Each row has a name. Each question is about the rows just above it.

[135 179  83 179 144] = (97)
[135  84  84  84  94] = (95)
[135  85  84 148 113] = (47)
How many times does (97) hold [83]?
1
Times [84] occurs in (47):
1
Times [84] occurs in (95):
3
How many times does (95) hold [135]?
1
Times [135] occurs in (47):
1
The rest of the row after [135  84  84]:
[84 94]

[ 75 152 167 116 121 122] = (204)
[ 88 110  88  88  88  86] = (71)
[ 88 109  88  88 149 175] = (191)
[ 94 162 120 154 130 123] = (46)
[133 123 132  89 176 131] = (95)
[ 75 152 167 145 121 128] = (23)
[161 102 131 119 145 111] = (150)
[ 54 130 131 119 146 111] = (12)
Go on from [120 154] to the end of its row.
[130 123]
Times [88] occurs in (71):
4
How many times does (150) hold [161]?
1
Go on from [123 132  89] to the end of its row.
[176 131]
The rest of the row after [167 116 121]:
[122]
The rest of the row after [ 88 110  88  88]:
[88 86]

[134 128  94 105 151  38 156]  (71)
[133 128 128 212 144 212 212]  (97)
[184 213  94 132 144  44 164]  (23)
Go on from [128  94 105] to the end of its row.
[151  38 156]
Go on from [213  94 132 144] to the end of its row.
[ 44 164]
The rest of the row after [133 128 128]:
[212 144 212 212]
The rest of the row after [ 94 132 144  44]:
[164]
How many times does (97) hold [212]?
3
Go on from [184 213  94 132 144] to the end of its row.
[ 44 164]

[ 93 113  57 116 187 115 105 178]  (180)
[107 111  86 155 106 155  98 180]  (204)
[112  61  65 125 187 119  78 169]  (191)
Times [107] occurs in (204):
1
How many times does (191) hold [65]?
1

[101 110 127 136 110  89 114 101 110 147 115 144 144  72 168  81 108 117
  88  90 124 152  61  93 151 139 151 122 141  68 116 133  77  83 126 137
 138  97 169 138 105  86 147 116  41 142 171 102 127 118] : (12)
[141 123 111 122 153 153 145 147 137 113 140 127 116 149 116 140 135 136
 132 159 128 113 178 163 129 117 125 124 127 175 151 128 147 151 139 132
 134 153 105 112 148 128 115 137 176 121 112 135 125 128] : (150)
[123 146 141 136 109  89 114 101 122 143 109 119 133 149 115 127 132 114
 151  92 121 138  75  89 113 142 177 141 121  81  94 126 123 113 109 138
 138  99 146 147 103 131 141 121 102 136 127 133 131 157] : (46)
Go on from [138 138] to the end of its row.
[ 99 146 147 103 131 141 121 102 136 127 133 131 157]
Go on from [136 109  89 114 101] to the end of its row.
[122 143 109 119 133 149 115 127 132 114 151  92 121 138  75  89 113 142
 177 141 121  81  94 126 123 113 109 138 138  99 146 147 103 131 141 121
 102 136 127 133 131 157]
After [149 116], its row goes on with
[140 135 136 132 159 128 113 178 163 129 117 125 124 127 175 151 128 147
 151 139 132 134 153 105 112 148 128 115 137 176 121 112 135 125 128]
The rest of the row after [151 128]:
[147 151 139 132 134 153 105 112 148 128 115 137 176 121 112 135 125 128]
How many times does (150) hold [128]?
4

[129 152 130 136 105] : (23)
[129 152 156 156 129] : (97)
[171 166 154  75 148] : (180)
[ 55 152 129 111 112] : (191)
[ 55 145 136 139 107] : (47)
[129 152 136 138 105] : (42)
Go on from [ 55 145] to the end of its row.
[136 139 107]
After [152 136], its row goes on with
[138 105]
How many times does (97) hold [156]?
2
Go on from [129 152 130 136] to the end of its row.
[105]
Times [129] occurs in (42):
1
The rest of the row after [136 139]:
[107]

[154 178 139 154 214]  (46)
[164 141 144 151 157]  (12)
[137 153 163 142 149]  (95)
[141 151 193 160 175]  (191)
[150 168 148 153 146]  (150)
[143 137 147 148 168]  (180)
[133 160 152 151 157]  (71)
[169 172 169 164 157]  (204)
[168 139 174 135 168]  (23)
[147 177 141 147 144]  (97)
Go on from [169 172] to the end of its row.
[169 164 157]
Times [177] occurs in (97):
1
Go on from [193 160] to the end of its row.
[175]
After [168 148], its row goes on with
[153 146]

